Turns, then the turns between two rows, first turn first; the first pair answered:
k_45:
[-1.45  1.82  1.17 -0.55 -1.61 -0.20  0.65 -0.24  1.17  0.06  0.51  0.60
  0.57  0.24  0.61  0.63  0.40 -0.86  0.17  0.34  1.01  0.10 -0.07 -1.65
  0.08] -> [-1.52  1.52  1.10 -0.66 -1.49  0.44  0.60 -0.79  0.76  0.21  0.43  0.63
 -0.14 -0.08  0.88  0.86  0.33 -1.17  0.06  0.60  1.00  0.63 -0.15 -1.05
  0.66]
[-0.98 -0.08  1.08  0.36 -0.55 -1.13  0.33  0.88 -0.04  1.65  0.74 -1.52
  1.49 -0.97 -0.46 -2.22 -0.64  0.51  1.22  0.83 -1.20  1.63  0.51 -1.11
  0.80] -> [-1.15 -0.08  1.10  0.17 -0.49 -0.43  0.38  0.28 -0.30  1.50  0.71 -1.57
  0.63 -1.47 -0.23 -1.93 -0.74  0.01  1.24  1.38 -1.43  2.37  0.41 -0.56
  1.35]
[ 2.95 -2.71 -0.49 -0.51  3.00  1.05  2.54 -1.27  0.11  2.44 -0.26 -1.33
 -2.56 -1.41  0.60 -1.18 -0.67  0.61 -1.23  0.82 -0.13  0.02 -0.13 -3.13
  0.94] -> [ 3.13 -2.38 -0.26 -0.19  2.60 -0.40  2.67  0.27  0.76  2.54  0.04 -1.39
 -0.79 -0.68  0.05 -1.92 -0.38  1.45 -1.13  0.25 -0.01 -1.21  0.29 -4.11
 -0.50]
[-2.75  0.67  2.44 -1.59 -1.44  0.17 -1.24 -0.63 -0.38  1.90  1.17  0.10
 -1.03 -1.51  2.16  0.34 -0.10 -2.09  0.04  1.58 -0.20 -0.18 -1.18 -1.44
  1.43] -> [-1.86 -0.69  1.46 -1.50 -0.76  0.94 -1.22 -1.50 -1.09  1.88  0.74  0.24
 -2.08 -1.17  2.52  0.56 -0.22 -2.15 -0.56  0.83  0.06  0.17 -1.39 -1.72
  2.28]
k_222:
[-1.86  1.65  1.25 -0.41 -0.13  0.90  0.00 -1.27 -0.28 -0.66  0.43  0.39
  0.01 -1.50  0.30  0.40 -0.57 -1.00  0.64  2.04 -0.61  0.63 -1.10  0.82
  1.02] -> [-1.50  2.07  1.51  0.21 -0.21  0.02  0.01 -0.29  0.16  0.03  1.09 -0.51
  1.26 -1.22 -0.35 -0.66 -0.30  0.05  1.06  2.14 -1.45  0.20 -0.96  0.37
  0.37]
[-0.29  1.31  0.83  0.13 -0.61 -1.82  0.19  2.33  0.70  0.00  0.64 -0.53
  1.67  0.28 -0.71 -1.08 -0.02  0.74  0.63  0.07 -0.38 -1.03  0.45 -0.52
 -1.53] -> [ 1.85 -1.02 -0.84  0.83  1.23 -0.71 -0.53  1.04 -0.89  0.25 -0.59 -1.97
 -0.39  0.41 -0.78 -1.48  0.05  1.32 -0.11 -0.53 -1.55 -0.08  0.09  0.23
  0.02]
[ 0.05  0.64  0.83 -0.73 -0.57  0.57  1.13 -1.08  0.06 -1.29 -0.51  3.41
  1.48  1.15 -0.02  2.02 -0.51 -1.03 -0.67 -0.12  3.02 -0.10  0.78  0.27
 -2.26] -> [ 1.11  1.22  1.17  0.58 -0.66 -1.41  0.63  0.83  0.71  0.14  0.59  1.22
  3.72  1.52 -1.18 -0.54  0.16  1.06  0.11 -0.14  1.13 -0.83  0.97 -0.55
 -3.34]
[ 0.69 -0.63  1.08 -0.54  2.42 -2.17 -0.99  0.60  0.70 -0.20 -0.96  2.56
  0.92 -0.08 -0.47 -0.91  0.12 -0.70  0.61 -0.17  1.72 -2.68 -1.46  2.55
 -2.08] -> [ 1.41 -1.10  0.67 -0.06  2.92 -2.28 -1.28  0.63  0.41  0.17 -1.07  1.61
  0.90 -0.01 -0.79 -1.45  0.29 -0.03  0.65 -0.50  0.91 -2.54 -1.57  2.63
 -1.92]
k_691:
[ 0.87 -1.79  0.13  0.68  0.51  0.49  0.23  0.36 -1.91  0.88 -1.24 -0.97
 -0.78 -0.09 -1.73 -0.39 -1.29  1.39 -0.08  0.36 -0.42 -1.33 -0.92  1.38
 -1.02] -> [-0.92 -0.68  1.03 -0.22 -0.63  0.19  0.65  0.67 -1.29 -0.01 -1.32  0.65
 -0.33 -0.23 -1.57  0.78 -1.45  0.31 -0.04  0.84  0.99 -1.91 -0.65  1.72
 -2.05]
[-1.34 -0.55 -0.37 -0.21 -3.15 -0.31  1.39  0.20  1.37  0.22  1.49  0.87
 -0.05  0.61  0.63 -1.65 -1.45 -1.58 -0.60 -0.53  0.29 -0.36  0.33 -1.13
  1.61] -> [-0.07 -1.69 -1.24  0.43 -2.25  0.01  1.18 -0.20  0.75  0.73  1.23 -0.29
 -0.42  0.91  0.47 -2.43 -1.29 -0.88 -0.74 -1.10 -0.66 -0.08  0.18 -1.49
  2.37]
[ 1.67 -1.16 -0.29 -0.23  1.31 -0.49 -0.15  1.18  1.67 -0.87 -0.82  0.26
  3.11  0.70  0.93  0.49  1.20  0.18  0.07 -1.61  2.50 -1.57  0.29 -0.52
 -2.52] -> [ 0.83  0.35  0.78 -0.07  0.43 -0.81  0.15  1.65  2.62  0.25  0.68 -0.11
  4.06  0.30  0.94 -0.47  1.35  0.32  1.06 -0.56  1.90 -1.08  0.14 -0.86
 -2.40]
[-1.58  1.46  1.55 -0.06 -1.25 -0.49  1.47 -0.04  0.40  0.89  1.86  2.42
  0.69  0.51  1.22  0.13 -0.52  0.30  0.73 -0.06  0.63  0.64  0.05 -1.24
  0.38] -> [ 1.15 -0.54  0.02  0.97  0.31 -0.05  0.97 -0.54 -0.71  1.90  1.41  0.21
 -0.30  1.01  0.92 -1.22 -0.15  1.86  0.45 -1.03 -1.01  1.22 -0.16 -1.69
  1.69]
k_809:
[-1.67  1.74  1.52  0.77 -2.10  0.33  2.06 -1.19  1.56  1.11  2.98  0.80
  0.69  0.44  0.96  0.23  0.27  0.02  1.29  0.47  0.18  0.90 -0.55 -2.33
  2.00] -> [-1.48  1.90  1.56  0.96 -2.01  0.57  1.61 -1.34  1.32  1.37  3.05  0.09
  0.56  0.16  0.80 -0.07  0.28  0.07  1.36  0.71 -0.46  1.26 -0.66 -1.88
  2.30]
[ 1.12  0.13 -2.09  0.62 -1.03  0.29  0.43 -1.55  1.08 -0.61 -2.61  2.46
 -0.14  0.61  2.04  1.79 -1.76  0.40  0.68 -1.09  0.70 -0.03  0.86  0.02
 -0.89] -> [ 1.19  0.37 -1.92  1.01 -1.18 -0.21  0.78 -0.96  1.57 -0.11 -2.06  2.33
  0.65  0.96  1.99  1.21 -1.58  0.87  0.89 -1.38  0.48 -0.45  0.95 -0.88
 -1.20]
[ 0.98 -1.87  0.14  0.69 -0.27 -0.55 -0.78  1.40 -1.82  1.98 -0.24 -0.73
 -0.82 -0.22  0.49  1.24 -0.14 -0.46 -1.60 -1.05 -0.12  1.08 -0.38  2.47
 -0.63] -> [ 0.81 -2.00  0.18  0.39 -0.23 -0.57 -0.70  1.38 -1.82  1.61 -0.42 -0.31
 -1.03 -0.14  0.53  1.76 -0.22 -0.72 -1.65 -1.33  0.43  0.90 -0.21  2.35
 -0.88]
[ 0.15 -0.80 -0.86 -0.49  0.26  1.95  0.78 -1.88  0.12  0.21  0.39  1.21
 -1.53  0.34  1.52  1.01 -0.10 -0.62 -0.74 -0.79  1.25  0.72  0.17 -1.00
  1.66] -> [ 0.16 -0.74 -0.74 -0.48 -0.06  1.36  1.16 -1.59  0.58  0.29  0.60  1.44
 -0.93  0.78  1.53  0.84  0.08 -0.37 -0.74 -1.13  1.49  0.12  0.18 -1.76
  1.38]
Now pairs of rows:
(two turns a pair)
[-0.18  0.65 -0.88  0.18 -1.24 -1.36 -0.27  2.12  0.81 -0.18 -0.77  0.40
  0.51  1.31  0.85 -1.21 -0.04  1.02  0.46 -1.54  0.45 -1.23 -0.19 -2.11
 -0.09] -> [-0.83  0.45 -0.95 -0.49 -1.04 -0.89 -0.38  1.66  0.46 -1.18 -1.56  1.62
 -0.23  1.03  0.90  0.15 -0.21  0.21  0.06 -1.66  1.41 -1.24 -0.17 -1.24
 -0.32] : k_222, k_691
[-0.42  0.72  0.56 -0.36 -0.07  0.42 -0.35  0.24  0.34  0.30  0.70  0.10
  0.20 -0.51  0.59 -0.53  0.33  0.39  0.36  0.49  0.32  0.07 -0.30 -0.31
  0.51] -> [-0.05 -0.01 -0.03 -0.49  0.35  0.93 -0.39 -0.26 -0.17 -0.02 -0.06  0.58
 -0.51 -0.31  0.79  0.10  0.23  0.01 -0.21  0.18  0.79  0.05 -0.35 -0.32
  0.75] : k_691, k_222
[ 2.23 -1.88 -1.56  1.35  1.12  1.14  0.71 -1.22 -0.41  1.61 -0.43 -1.12
 -0.61  0.89  0.62 -0.54  0.15  1.71 -0.41 -0.92 -1.48  0.89 -0.62 -1.63
  0.37] -> [ 2.18 -1.07 -1.27  1.70  1.07  0.32  0.18 -0.37 -0.23  1.76 -0.19 -1.72
  0.19  0.55 -0.02 -1.30  0.27  2.28  0.04 -0.30 -2.31  0.78 -0.56 -0.95
 -0.35] : k_45, k_809
[-0.13  0.80  0.40 -0.15  0.40 -0.81 -0.64  0.47  0.25 -0.30  0.09  0.54
  1.21 -0.18 -0.75  0.19  0.04  0.01  0.27  0.66  0.81 -0.47 -0.28  0.40
 -0.64] -> [ 0.94 -0.40 -0.49  0.25  1.34  0.27 -0.85 -0.59 -0.54  0.22 -0.19 -0.32
 -0.09 -0.19 -0.61 -0.27  0.01  0.33  0.02  0.48 -0.13  0.51 -0.71  0.48
  0.72] : k_691, k_222
[ 0.97 -1.14 -0.70 -0.57  0.00  0.61  0.22 -1.64 -0.28  0.94  0.39 -0.41
 -1.63  0.11  1.52 -0.06 -0.13 -0.20 -0.54 -0.08 -0.38  1.17  0.12 -0.65
  1.37] -> [ 1.42 -1.75 -1.08 -0.38  0.04 -0.18  0.61 -0.82  0.11  0.73  0.25  0.02
 -0.64  0.99  1.43 -0.08  0.04  0.12 -0.86 -1.03  0.25  0.08  0.44 -1.75
  0.53] : k_809, k_45
[-1.59  2.30 -0.36 -0.38 -0.65 -0.13 -1.82  1.68 -0.63 -1.23 -0.02 -0.01
 -0.58 -0.70 -2.54 -0.29 -1.06 -1.56  2.06  2.28  0.72 -0.50  0.32  1.30
 -0.24] -> [ 0.15  0.75 -1.66  0.33  0.65  0.49 -2.46  1.09 -1.61 -0.91 -0.69 -1.46
 -1.72 -0.64 -2.81 -0.93 -1.06 -0.77  1.63  1.83 -0.48  0.13 -0.04  1.70
  0.82] : k_222, k_222
[ 2.05 -0.09 -0.37  1.47  0.47 -0.27  0.52 -0.27  1.08  0.96  1.04 -1.57
  1.24  2.05  0.94 -1.44  1.04  0.95 -0.82 -1.78  0.03 -0.88  0.60 -1.19
  0.34] -> [ 2.50 -0.50 -0.96  1.49  1.36  0.84 -0.08 -1.22  0.14  0.76  0.31 -2.09
 -0.34  1.39  0.84 -1.20  0.92  0.68 -1.15 -1.42 -0.57  0.04  0.28  0.17
  1.43] : k_45, k_222
[-1.44  1.03  0.75  0.87 -1.15  1.30  0.71  0.79  2.33  0.17  1.04  1.46
  2.24 -0.65  2.71  0.62  0.40 -0.60  1.48  1.69  1.60 -1.47  0.56 -1.81
  0.40] -> [-1.40  1.47  1.05  1.01 -1.31  1.72  0.68  0.38  2.12  0.60  1.25  1.10
  1.80 -1.15  2.75  0.50  0.37 -0.71  1.79  2.12  1.12 -0.79  0.37 -1.48
  1.00] : k_45, k_809
[-0.07 -2.32  1.24  0.59  0.28 -0.80 -0.09  0.42  0.45 -1.59 -0.72 -0.14
  0.70 -1.67 -1.81  0.08 -1.57  0.77  0.09  2.28 -0.16  0.45  0.40  2.30
 -1.12] -> [-0.57 -2.23  1.33  0.20  0.17 -0.40  0.16  0.05  0.56 -1.73 -0.83  0.41
  0.28 -1.78 -1.33  0.68 -1.66  0.17  0.07  2.35  0.30  0.53  0.36  2.43
 -0.90] : k_45, k_222
[-1.19  1.12 -0.75  0.47  0.35 -1.40 -0.51  0.61 -0.16 -2.19 -0.96  0.99
  0.78  0.29 -1.17  1.01  0.71 -0.65 -1.49 -0.56  0.75 -0.04 -0.88 -1.96
 -1.69] -> [-1.92  2.84  0.57  0.83 -0.35 -0.94 -0.53  0.21  0.07 -0.65  0.76 -0.35
  0.69 -0.71 -0.97 -0.15  1.04 -0.50 -0.30  1.09 -0.96  1.65 -1.47 -1.29
 -0.31] : k_691, k_45
[ 0.19 -0.90 -0.51 -0.69  0.82  2.60  0.92 -2.00 -2.64  0.88  0.87 -1.21
 -1.99 -1.25  1.15 -0.14  0.77  0.79 -1.02  0.62 -0.71  3.92 -0.65 -0.05
 -0.62] -> [-2.68  1.33  1.20 -2.07 -1.16  1.13  1.93 -0.66 -0.86 -0.10  1.67  1.53
  0.03 -1.01  1.47  1.13  0.72 -0.65 -0.65  1.03  1.67  2.41  0.05 -0.81
 -2.62] : k_809, k_222
[ 0.49  0.15  0.36 -0.23 -1.45  0.14  2.88  0.62  2.18  0.72  1.23  0.77
  1.18  1.02 -0.30  1.15 -0.08 -0.04  2.31  0.02  0.45  0.61 -2.29 -3.56
  1.72] -> [ 1.26  0.27  0.35  0.33 -1.10 -0.36  2.36  1.14  2.12  1.30  1.50 -0.61
  1.55  0.76 -1.08  0.24  0.25  0.77  2.62  0.20 -0.67  0.87 -2.29 -3.10
  1.52] : k_222, k_45
[ 1.85 -1.32 -0.05  1.52 -0.86  0.55 -0.54  0.02 -2.00  3.16  1.77 -2.74
 -1.24  0.74  0.83 -3.23  0.53  1.37 -0.42 -1.05 -4.58  1.69 -1.98 -0.04
  2.78] -> [ 1.87 -1.63 -0.42  1.25 -0.34  1.25 -1.08 -0.58 -2.78  2.49  0.69 -2.54
 -2.36  0.04  0.61 -2.37  0.34  0.92 -0.88 -0.83 -4.33  2.13 -2.20  1.48
  2.93] : k_45, k_809
[ 1.73 -1.52 -1.53  0.84  0.28  0.08  0.73  1.12  0.53  0.56 -0.42  0.17
  0.43  1.92 -0.08 -0.48 -0.53  1.27 -0.27 -1.10  0.79 -1.40 -0.21 -2.57
 -0.47] -> [ 2.30 -1.86 -1.83  1.27  0.94  0.41 -0.13  0.71 -0.35  0.73 -0.83 -1.01
 -0.30  1.46 -0.72 -0.91 -0.63  1.59 -0.29 -0.69 -0.23 -0.73 -0.53 -1.34
 -0.07] : k_45, k_222
[ 0.59 -1.43 -0.99 -1.17  0.82 -0.56 -0.72  0.50 -0.89 -2.80 -2.75  1.58
  0.18  0.50 -0.62  1.65 -0.29 -0.29 -1.71 -0.90  1.34 -1.90  0.70  1.55
 -2.69] -> [ 0.59 -0.51 -0.34 -0.74  0.44 -1.80 -0.77  1.74 -0.31 -2.32 -2.18  0.73
  1.57  0.57 -1.36  0.44  0.01  0.64 -1.15 -0.69  0.62 -2.53  0.95  1.14
 -3.62] : k_45, k_222
[ 1.08 -1.10  0.27 -0.12  1.14 -0.35 -0.31  1.66  0.20 -0.28 -0.18 -0.17
  1.39  1.70 -1.23  0.01  0.10  0.24 -0.42 -0.97  0.11 -1.27  0.09 -1.13
 -0.03] -> [ 1.32 -1.79 -0.32 -0.32  1.76  0.95 -0.50  0.26 -0.83 -0.43 -0.96 -0.26
 -0.24  1.18 -0.90  0.66 -0.15 -0.42 -0.62 -0.81  0.17 -0.32 -0.26 -0.27
  1.18] : k_809, k_222
[ 0.99 -3.05 -2.05 -0.88  0.97  1.67 -3.35 -3.49 -1.72 -1.34 -2.95 -1.32
 -2.81 -0.61 -1.13 -0.23 -2.26  1.02  0.19  2.31 -1.04  1.50  0.08  2.02
  0.10] -> [-3.28  0.08  0.29 -2.99 -1.89 -0.02 -1.91 -1.88  0.88 -2.79 -1.83  2.82
 -0.25 -0.46 -0.34  1.86 -2.61 -1.22  0.67  2.86  2.58 -0.56  0.83  0.96
 -2.63] : k_691, k_809
[-0.86  0.53  1.63 -0.48 -0.27 -0.03 -0.29 -0.16 -1.19 -0.63 -0.25  0.60
 -1.68 -1.22 -0.18  0.45 -0.64  0.69 -0.33  1.31 -0.49  0.68  0.85  1.12
  2.39] -> [ 0.56 -1.03  0.55 -0.06  0.53  0.35 -0.24 -0.37 -1.66 -0.44 -0.61  0.27
 -2.12 -0.60 -0.02  0.20 -0.50  1.30 -0.78  0.29 -0.55  0.57  0.83  0.26
  2.90] : k_691, k_45
[-1.22  1.81  0.13 -0.29 -0.85  1.15  1.08  0.28  0.45  1.82  1.61 -0.49
  0.38 -0.81  2.01 -0.46  0.83 -1.36  1.09  1.06 -0.32  1.72 -0.67 -0.09
  2.58] -> [-1.50  1.63 -0.06 -0.84 -0.68  1.54  1.07 -0.13  0.18  1.21  1.07  0.25
 -0.41 -0.96  2.13  0.58  0.63 -2.05  0.78  0.90  0.46  1.80 -0.82  0.31
  2.46] : k_809, k_809
[ 1.00 -1.10  0.69  0.53  0.93 -1.50 -1.53  1.11 -0.32  0.89  1.02 -0.49
  1.86  1.68 -0.49 -1.23 -0.69  0.02 -1.13 -1.96 -1.94 -1.79 -1.38 -1.94
 -1.28] -> [ 1.30 -1.35  0.28  0.55  1.49 -1.46 -2.17  0.99 -0.80  0.30  0.09 -0.64
  1.24  1.42 -1.05 -0.88 -0.76 -0.03 -1.42 -1.90 -2.10 -1.63 -1.32 -0.80
 -1.56] : k_45, k_691
[ 0.66  0.23  0.27  0.33  0.66  1.00  0.96 -0.88  1.04  0.50  0.54 -0.63
  0.46  0.21  0.96 -0.85  0.35  0.99  0.61 -0.61 -0.72 -0.39 -1.36 -1.38
  0.85] -> [ 0.97 -0.10 -0.04  0.21  0.99  1.41  0.85 -1.34  0.58  0.39  0.22 -0.53
 -0.18  0.11  0.97 -0.55  0.39  0.72  0.43 -0.60 -0.57 -0.01 -1.43 -1.06
  1.30] : k_45, k_222
[ 1.14 -2.51 -1.30  0.36  2.58  0.66 -1.18 -1.58 -0.83  0.39 -0.68  0.03
 -1.06 -0.36  0.67  0.95 -0.70  1.33 -1.62 -1.84 -0.55  0.64 -1.02 -0.67
  0.97] -> [-1.81  1.59  1.93  0.04 -0.15 -0.26 -0.48 -0.48  1.14  2.11  2.60 -0.31
  1.26 -1.59  1.09 -0.29 -0.31  0.85  0.57  0.56 -1.38  1.36 -0.99 -1.02
  0.97] : k_691, k_691
[-2.80  1.63  1.16  1.71 -1.54  2.63  0.20 -2.05  2.16 -0.27 -0.53 -2.58
 -0.57 -1.02 -0.45 -1.23  0.54  1.15 -1.00 -0.50 -0.79  1.39 -1.37  1.64
  0.09] -> [-2.29  0.03 -0.01  1.27 -0.81  3.42  0.31 -2.83  1.55 -1.50 -1.88 -1.25
 -1.68 -0.53 -0.03  0.19  0.12  0.39 -1.97 -1.49  0.43  0.99 -1.42  1.59
  0.02] : k_45, k_691
[-2.91  1.93  0.92 -1.62 -0.53 -1.15 -0.11  0.84  0.63 -2.80 -0.84  2.31
  1.00 -0.82 -2.22  0.88 -0.32 -0.81  0.30  1.04  0.59 -1.27  2.04  2.35
 -3.86] -> [-2.09  2.49  1.17 -0.53 -0.37 -1.89 -0.67  1.64  0.56 -1.41  0.11  0.00
  1.92 -1.22 -3.04 -0.97  0.04  0.64  0.89  1.65 -1.51 -0.94  1.84  2.51
 -3.64] : k_45, k_222
[-0.26  0.11 -0.79 -0.92  0.52  0.32 -1.38 -0.74  0.32 -3.08 -2.33  1.02
 -0.22 -1.08 -1.20  1.63 -1.07 -1.05 -2.18 -0.13  1.24 -2.01  0.18  1.16
 -0.33] -> [-0.16  2.33  0.81  0.59 -0.87 -1.46 -1.04  1.03  1.87 -0.06  0.76 -1.78
  2.37 -1.24 -1.75 -1.86 -0.15  0.95 -0.17  1.07 -1.51 -1.58  0.09 -0.40
  0.08] : k_222, k_691
[ 0.34  0.69 -1.15  0.65  0.07 -1.99  0.85  1.81  0.49 -1.07 -0.29 -1.18
  0.39 -0.28  0.57  1.12 -0.14 -0.25 -0.45 -0.56  0.43 -1.46 -0.25 -0.26
 -1.41] -> [-0.79  1.96 -0.35  0.18 -0.34 -1.43  0.43  1.29  0.29 -1.03 -0.08 -0.95
 -0.37 -1.60  0.68  1.50 -0.25 -1.12 -0.07  0.86  0.01 -0.34 -0.56  1.23
 -0.83] : k_45, k_45
[ 0.67  0.24  0.71 -0.06 -0.15  0.19  0.79  1.47  2.68  0.62  1.83 -0.45
  3.34  0.76  0.60  1.45  0.36 -0.22  1.71 -0.67 -0.08 -1.35 -0.77  0.39
  0.49] -> [-0.02  1.08  1.28 -0.33 -0.29  0.77  0.36  0.84  2.28  0.97  2.01 -0.86
  2.51 -0.26  0.53  1.44  0.35 -0.64  1.87  0.46 -0.67 -0.34 -1.04  1.74
  1.20] : k_45, k_809
[-0.42  2.04 -1.57  0.24  2.19  0.54 -0.04  0.51  0.74 -2.09 -0.75  4.43
  1.13  0.10  0.17  2.34 -0.06 -0.66 -0.93 -1.05  3.53 -1.69  1.52  1.86
 -1.00] -> [ 0.82  3.13 -0.89  1.99  1.90 -1.73 -0.46  2.65  1.41 -0.03  0.92  1.37
  3.86  0.44 -1.14 -0.92  0.59  1.88  0.32 -0.62  0.55 -2.10  1.73  1.17
 -1.66] : k_222, k_809
[ 0.24 -1.24 -3.00  0.03  0.68  0.49  0.73  1.00 -2.07  0.20 -1.80  0.86
  1.19 -1.32  1.79  0.75 -1.06  1.36  0.57 -1.26  0.60 -2.04  0.62  0.66
 -0.68] -> [-1.45  0.80 -1.51 -0.41 -0.78 -0.30  1.17  1.79 -0.86  0.62 -0.42  1.40
  2.69 -1.55  2.05  0.65 -1.06  1.06  1.47 -0.32  0.86 -2.34  0.80  0.20
 -1.35] : k_809, k_691
[-0.53  0.44  0.02 -0.82 -0.61 -0.75  0.44 -0.09  0.10 -0.47  0.97  0.50
  0.25  0.39  0.41  0.38 -0.20 -0.60 -0.40 -0.13  0.46  0.11  0.12  0.45
  0.83] -> [ 0.58 -0.84 -0.88 -0.40  0.23 -0.61  0.22 -0.31 -0.48 -0.44  0.51 -0.19
 -0.18  0.73  0.18  0.09 -0.11 -0.15 -0.88 -0.78 -0.02  0.09  0.06  0.35
  1.16] : k_691, k_691
[-2.11  1.83  0.57  0.56  0.50 -0.15 -0.70  0.33 -0.32 -1.15 -1.20 -1.43
  0.55 -1.56 -0.36  0.83  0.92  0.12 -0.61  1.50  0.10  1.01 -0.79  1.77
 -0.90] -> [-0.60 -0.47 -0.98  0.74  1.57  1.12 -0.42 -0.94 -1.13 -1.25 -2.14 -1.37
 -1.08 -0.79  0.33  1.30  0.75  0.12 -1.43  0.08  0.50  1.33 -0.91  0.98
  0.31] : k_45, k_45
[-1.04  0.57  0.27 -0.62  0.25 -1.07 -0.91  0.90  0.54 -1.25 -0.86  0.50
  0.26 -0.63 -1.54  2.29 -0.79 -0.60 -0.82  0.89  1.37 -0.68 -0.06  2.38
 -1.79] -> [ 0.21  0.52  0.30  0.72  0.45 -1.86 -1.29  1.63  0.77  0.35  0.09 -1.92
  1.29 -0.59 -2.14  0.15 -0.20  1.13 -0.20  1.03 -0.86 -0.44 -0.15  1.78
 -1.45] : k_222, k_691
